128 stands for zero in the data rows.
Here are some points, each followed by its number:
[135 186 187  44 136  94 111 165 136  59  85 122 126 142 155  79] 0
[160 193 109  82 196 134 138 116 163 120 151 122 104 166 144  68] 1
[129  92 140 134 106 114 141 109 110 134 105 153 124 153 148 146] 2
[155  96 145 190  74 141 140  69 151 154 115 133 146 123 129 128] 3
[ 72 110 230  85  86  75 132 181  41 101  65 130 113 138 164 182] 4
[117  99 158 178  60 156 136 154 103 135 108 132 132 123 136 144] 5
[ 99 110  24 188 131 145 152  86  96 192 135  84  85 139 126 142] 6
[ 68  96 171 149  71 148  96 133 102  91 134 105 146  76 106 171] 7
[156 142 145  90 138  61 117 102 142 108 103 150 155 136 113 143] 8
[102 107 154 172 111 129 125 153  79 127 144 106 116 108 120 139] 9
[172 158  82 108 193 105 136  91 121 144 178 118 111 161 137 120] 10
[ 97 104 220 134  32  81 100 121  77  58  78 130 147  82 129 203] 11
[178 147  86 112 144  11 129  72 139 153  91 139 112 157 114 136] 12
[190 133 167 131  94  73 133  84 128 116  93 122 148 151 166 151] 13
[162 137  49 122 154 157 128  76 165 127 172 143 150 105 103  97] 14
[155 162 113  47 165 107 114 111 164 113 138 214 163 154  90 108] 15
[172  98 140 147  89 122 120  96 166 141 131 174 168 108  94 146] 16
[202 160 164  75 113  33 116  50 137 108  73 148 150 162 161 167] 17
[157 134 148 138 145 159 132 150 130 132 153 131 141 136 137 101] 18
[108 122 132 171 104 167 131 119 126 130 146 138 155 123 122 125] 19
[152 164 194  72  69  87  84 175  94  99  86 154 121 137 140  89] 20
[157 144 158 140 112  82 134 115 156  71 108  87 130  90 123 153] 21
[161 150  97  93 161 125 117  68 179  98 166 146 177 119  88 131] 22
[125 145 148 109 145 165 151 186 133 145 142 116 111 165 138  82] 23
[ 87 132 133 112 137 119 138 196  67 125  94 101  77 150 155 100] 24
[ 76 125 169 141 117 175 101 152 129 120 148 150 144 112 104 143] 25
[ 96 119 183 123 111 152 118 161 114  94 175 107 148 141 109 148] 26
[140 130  98 186 128 121 155  93 141 136 127  45  92 106 152 139] 27
[101 151 131  92 156 164  96 148 167  75 168 126 142  94  92 116] 28
[172 106  76 158 150 122 123  86 167 162 133 133 144 116 125 143] 29
[137 147 183  69 147  83  99 111 126  86 119 176 192 156 122 153] 30
[125 131 157 127 132 153 155 177 126 145 143 106 108 167 137 103] 31
[130 122 172 179 115 150 135 190 114 141 128  81  98 107 141 117] 32
[146 145 156 107 121 130 113 156 146 140 111 129 126 119 129 114] 33
[125 123  98 196 125 160 136 100 153 124 158  60 118  82 132 141] 34
[159 146 136  94 173  94 134 141 147 112 118 138 137 117 112 114] 35
[157 140 147 125 104 101  95 137 110 119  89 123 128 108 149 109] 36
[224 121 103 168  88  25 129   0 164 156  69 160 151 136 131 177] 37
[109 165  62  37 175  32  99  82 125 138  78 178 116 163 104 153] 38
[109 153 170 102  97 108 108 110 136  87 134 105 130 129 120 165] 39
[ 61 116 115 170 120 133  95 136  76 128 121 123 117  84 129 160] 40
[151 124 123 152 166 125 130  95 114 133 164 122 157 144 137 146] 41
[ 89 125 130  97 117 153  83 176 135 107 130 155 154  85  85 114] 42
[136 101 100 227  99  97 141  99 106 184 123  84  98 121 125 160] 43
[161 138  67 107 179 154 129 132 176 149 153 159 145 141 104  75] 44
[126 104  77 170 128 153 123  88 142 133 151 112 143 101  93 138] 45
[191 150 121  62 151  74 133  77 141 115 122 171 144 171 141 130] 46
[106 149  94 131 123 179 116 117 150 124 137 136 125  94 124 147] 47
[159 150  49 151 198 118 150  59 162 181 172 131 122 165 114 134] 48
[ 75  91 122 188  77 181 105 112 110 123 145 100 138  75 106 163] 49
[134 170 129  88 148  96 111 170 114 107 111 127 113 116 139 108] 50
[150 121  71  93 138 119 112  74 165 104 126 175 145  99  98 153] 51
[114 140 105 149 129 148 139  96 134 144 167  97 113 148 120 133] 52
[119 138 107  96 174 167 143 103 154 143 173 149 146 158 106 123] 53
[ 87 109 212 129  45 101 103 134  88 103  67 148 151 109 148 181] 54
[146 139  89 108 161 148 123 170 135 150 136 168 114 148 117  74] 55
[167 122  66 133 139 116 137  79 162 162 135 107 128 148 133 140] 56
[109 120  93  92 135  96 117 114 114 109 123 150 118 134 106 146] 57
[ 96 136 151  97 133  59 148 157  88 112  73  83  87 155 160 144] 58
[119 142 147  64 125 120 112  88 141 111 137 169 168 153 109 160] 59
[145 108  87 180 148 194 156 109 123 165 191 106 108 140 147 110] 60
[138 111 110 135  92 140 110  82 138  97 143 150 152  88 112 159] 61
[ 97 138 158 126 119 132  82 140 115  80 108 173 148  57 132 151] 62
[150 117 128 101 156  88 170 138  91 141 113 149 107 166 155 128] 63
[147 140 114 145  93 137  68 121 154 122 116 129 155  66 100 114] 64
[ 89 147 114 100 111 155 123 161 130 108 152 123 114 137 113 107] 65
[160 181 126 101 140  85 122 107 142 112 113 123 118 147 150 130] 66
[117 103  94 173 189 178 167 132 138 165 167 128 127 134 127  90] 67
[183 151  89  75 174 104 152  93 185 159 124 206 137 197 126  89] 68
[134 133 170  83  71  44 138 125  89 107  47 142 118 157 164 152] 69
[112 173 134 121 135 182 107 195 150  98 151 113 126 112 131  80] 70
[112 120 205 143 102 131 161 129 115  90 110  75 148 121 162 161] 71
[108 140 140  89 118 104 136 188  74 106  89 123  97 154 158 102] 72
[151 145  92 128 165 118 143 122 174 178 100 122 105 149 134  98] 73
[106  98 185 157  65 124 122  89 139 128 115 116 154 133 119 155] 74
[121 125  90 111 200 161 138 125 181 130 191 147 151 144  81  85] 75
[146 150 150  39 149  64 123  85 196 115 103 194 172 166  85 120] 76
[ 99 100 146 149  97 166  95 156 121 126 137 130 142 110 118 156] 77
[103 116 133 107 133 135 132 121 113 150  95 139 114 152 144 106] 78
[127 142  78 148 173 218 107 217 121 145 184 130 116 108 124  31] 79
[110 120 111 155 140 174 137 124 142 153 163 160 144 120 107 125] 80
[103 131 178  99  26  24 114 104  95 103  21 131 135 127 148 199] 81
[151 132  94 209 104 184 102 128 161 153 137  97 132  67 113 106] 82
[ 75  91 214 155  97 172 147 231  55 127 146  89 107 126 145 127] 83
[154 124  78 184 158 103 151  55 125 172 147 132 146 144 139 164] 84
[157 106 116 132 127 154 145 141 143 187 132 173 114 162 131  97] 85
[ 48 122  80 174 157 198  97 166 104 148 140 131 118  62 121 132] 86
[143 151 170 163  79 110 139  98 118 109  81  59 104 126 193 124] 87
[ 92 112  82 207 156 155 114 110 119 139 136 113 116  65 128 145] 88
[118  88 116 136 144 168 148 140 118 137 155 154 129 149 135 114] 89
[174 135  93 105 179  75 168  99 164 154 121 118 112 170 129 133] 90
[154 151 113  73 226 128 120 116 170 128 167 183 170 162 100  96] 91
[150 131 108 129 155 124 172  66 157 144 144 105 149 162 138 138] 92
[169 128 120 159 112 141 145 115 145 164 126 110 115 154 147  94] 93
[112 125 176 130 117 108 116 156  96 103 135 122 133 118 116 136] 94
[159 142  98 111 171 174 127 161 162 150 165 148 123 148 109  52] 95
[110 150 210   9 156  97  99 192 139  52 109 163 163 135 103 123] 96
[128  81  85 255 118 168 145  76 118 163 126 107 128  51 151 170] 97
[105 138 166 100  92 103 127 149 124 140  79 135 117 146 139 128] 98
[ 70 122 197 102 133 152 121 168 125 110 121 158 146 130 123 113] 99
[188 136 102 136 107  81 116  87 143 163  83 167 133 142 126 128] 100
[197 112 102 194 137  34 154   5 117 172 111 133 146 145 145 209] 101
[103 132 132 161 151 179 137 173 153  81 175  81 125  81 105  96] 102
[102 129 131 128  84 122 129 122 119 123 122 108 107 139 130 155] 103
[141 163  37  74 245 105 141 109 161 154 166 163 112 172 106 110] 104
[173 131  80 227  97 170 117 103 166 156 126  75 124  88 136 113] 105
[ 40 131 183  80 120 182 107 208  90 123 119 154 112 146 127  84] 106
[108 153 116  99 170 103 146 153 119 118 115  82  85 127 153 112] 107
[175 107 107 146 160  81 178  88 127 164 100 151 104 165 158 135] 108
[132 148 137  82 172  79 114 161 108 110 144 154 116 135 106 117] 109
[155 132 112 185 115 166 136 169 116 166 137  86  96 127 149  65] 110
Which point above is nearest to each new point? Its number follows each.
[121 118 193 102 122 102 133 169 117  97 109 112 141 126 131 154] 94
[144 135 142  79 114  58 133 134  94 123  62 151 105 156 157 125] 69
[122 127 196 116  64 135 105 154 116 115  99 146 135 139 140 128] 98
[122 100  82 227 110 116 124  64 118 150  81 118 129  63 152 175] 97
[138 117 101 164 139 160 155  96 141 156 158 158 143 134 119 127] 80
[138 135 173  88 125  98 132 129 136 102 138 110 122 150 126 142] 39
[145 135 100 142 180 137 146 146 148 121 148 124 129 119 115  97] 18
[ 77 114 117 157 114 210 133 183 119 131 189  88 110 108 100 113] 102
[107  91 206 171  17 137 104 150  91 112  87 149 152 106 137 178] 54
[ 66  98 199 205  66 210 128 200  87 130 169  53 100  99 144 134] 83
[171 153 105 119  98 128  76 120 170 121 110 146 165  85  96 104] 64
[168 121 138 147 116  69 153  79 146 129 113  82 116 151 148 156] 13
[116 116  96 143 180 150 146 138  96 140 172 134 127 136 134 131] 89
[154 106 141 116 112 123 135  98 118 123 136 152 135 144 146 160] 2
[149 166 174 127 101 100 128 104 133  99  91  93 107 145 182 120] 87
[131 141  53 109 167  49 121  71 115 148 100 147 108 133 122 156] 12
[ 71 146 180  78 135 135  89 229  70  88 165 152 115 117 101 104] 106
[ 74 118 164 109 144 143 146 209  65 125 120 110 103 147 151 130] 24
[118 144 165 117 111 159 102 198 106  98 120 111 125 114 149  65] 70
[151 134 105 127 140  36 129 100 107 148 106 125 110 138 124 136] 12
[ 97 114 124 150 119 192 129 146 128 113 153  95 147 109 120 115] 19
[ 93  97 246 133  63  92 114 115  87 103  71 144 157 112 147 189] 54
[120 113 134 172 154 227 157 156 175 116 169  90 159  84 131 110] 102
[196  85 103 189  75 135 123  78 157 138 142 164 167  80  92 143] 16
[165 138 115 118 134 107 120  99 151 144 128 189 141 144 115 125] 100
[117 126 147 135 128 136 116 119 142 121 131 138 154 125 110 135] 19
[112 135 114 115 167 140 151 164 126 129 124 104 119 122 141 107] 107
[ 86 119 136  97 100 165  70 185 130 100 135 150 159  84  80 105] 42
[181  98  97 163 116 155 126 101 179 146 160 171 163 103  84 127] 16
[ 62 139 130  46 121  91  94 142  95  93 100 168 121 143 102 148] 57
[116 109 117 169 144 160 146  98 172 159 155 130 138 138  96 112] 80
[146 138 119 121 163 184 134 141 123 136 184 129 123 153 136  90] 18
[140 133 137 115 143 106 132 137 125  95 134 140 141 115 106 133] 35
[147 129 126 142 109 131 118  82 162  94 151  94 147  89 116 152] 61
[ 80 121 136 142 114 230 117 152 130  97 211 129 171  97  94 128] 25
[117 129  98 160 157 121 174 143  96 155 114  78  85 151 174 105] 107
[152 121 114  91 130  94 106 103 153 126 114 153 151 143 114 153] 8
[157  97 142 182  77 109 173 102  98 154 105 134 113 158 172 148] 2
[130 114 119 176  59 134  77 115 128 129 103 122 150  68 105 137] 64
[184 154 117 105 125  50 118  69 117 133  94  86  78 135 177 133] 66
[128 109  90 146  80 118 113  59 116 126  99 118 134 101 140 176] 61
[127 124 171 100  83 139 125 199  76 134 104 130 102 164 166  88] 72
[ 82 115 158  86  83 147  81 140 108  72 124 171 144  85 106 174] 62
[ 95  99 135 169 127 185 137 137 167 161 159 127 137 125  92 114] 80
[ 81 115  61 161 150 129 125 117  94 165 131 111  95 133 120 142] 6
[104  92 119 197 129 193 143 121 171 175 169 124 147 117  85 126] 80
[ 75  62 175 219  81 189 134 124 111 132 168  83 143 104 114 163] 49
[169 124 117 110 121  50 135  65 145 145  61 160 149 137 139 155] 100
[107 161 185  39  95  89 125 192  51 100  85  95  78 178 181  89] 72
[105 138 158 134 114  97 110 175  71 118 141 133 111 129 121 133] 94
[ 61 133 195 161  89 199 104 253  64  89 151  84 104  76 144 116] 83
[189 152 164 154  60  25 127  46 125 112  48  88 123 120 176 189] 13
[154 136  86  89 164 126 133 123 158 132 154 114 121 151 136 117] 10
[170 128  45 182 126 160  98 105 172 163 133 113 145  75  90  88] 82
[ 89 108 194 129 131 162 141 215  92 110 145  96 119 126 134 134] 83
[154 180  97  90 190 168 146 116 152 134 185 118 107 177 150  60] 1
[145 110 136 173  99 133 156 117 109 155 121 145 113 150 158 134] 2
[114 110 153 129 113 143 120 113 151 112 147 140 157 139 102 120] 19
[170  80 100 208  84 147 146 101 140 165 125 147 143 105 113 135] 3
[146 149 126 108 197 152 142 187 153 128 152 128 127 141 116  60] 95
[117 121 202 154  73 127 127 131 145  75  81  93 147  84 155 163] 71
[139 105  66 134 166 122 141 101 139 117 152 131 121 112  93 130] 45
[135 115 165 142  51  99 145 146  67 149  65  84  89 169 193 122] 87
[165 112 113 100 136 145 149 129 156 172 133 177 125 169 130  89] 85
[ 97 101 121 212  99 115 103  94  83 133  97 109 121  69 135 188] 40
[137 134  99  96 155 133 138 181 120 135 133 162 104 151 132  75] 55
[ 98 110 135 188 111 176 135 127 129 138 148 117 147 113 116 127] 19
[ 80 105 133 175  70 183  97 117  97 124 147 119 145  87 106 163] 49
[134 151 118 122 118 101 117 122  95 140 119  79  65 144 177 116] 107
[ 97 119 116 140 135 155 142 130 126 177 105 111  97 144 147  91] 78
[118 146 118 127 127 131 124  91 125 141 146 118 124 148 125 163] 52
[154 148 116 130 178 117 145 154 168  89 146  93 114  91 116 101] 35
[110 135  78 133 101 141 126  87 131 128 110 126 129 108 135 148] 47
[117 145 135 105 141 104 140 138 128 106 113  87 106 126 146 134] 107
[ 72 123 147 150 166 255 169 195 120 123 217  79 127 142 128 100] 102
[ 59 103  84 182 121 156 106 129  92 153 100 133 121  86 134 161] 40
[117 121 149 191 137 165 155 187 132 117 151  54 100  83 137 113] 32
[129 116 150 194  84 135 141 109 144  90 137  56 121  85 129 144] 34
[146 193 113  56 199 112 113 143 142 108 165 136 109 155 120 103] 1
[133 168 104  79 158 111 116 140 106 141 130  89  63 152 160  87] 107
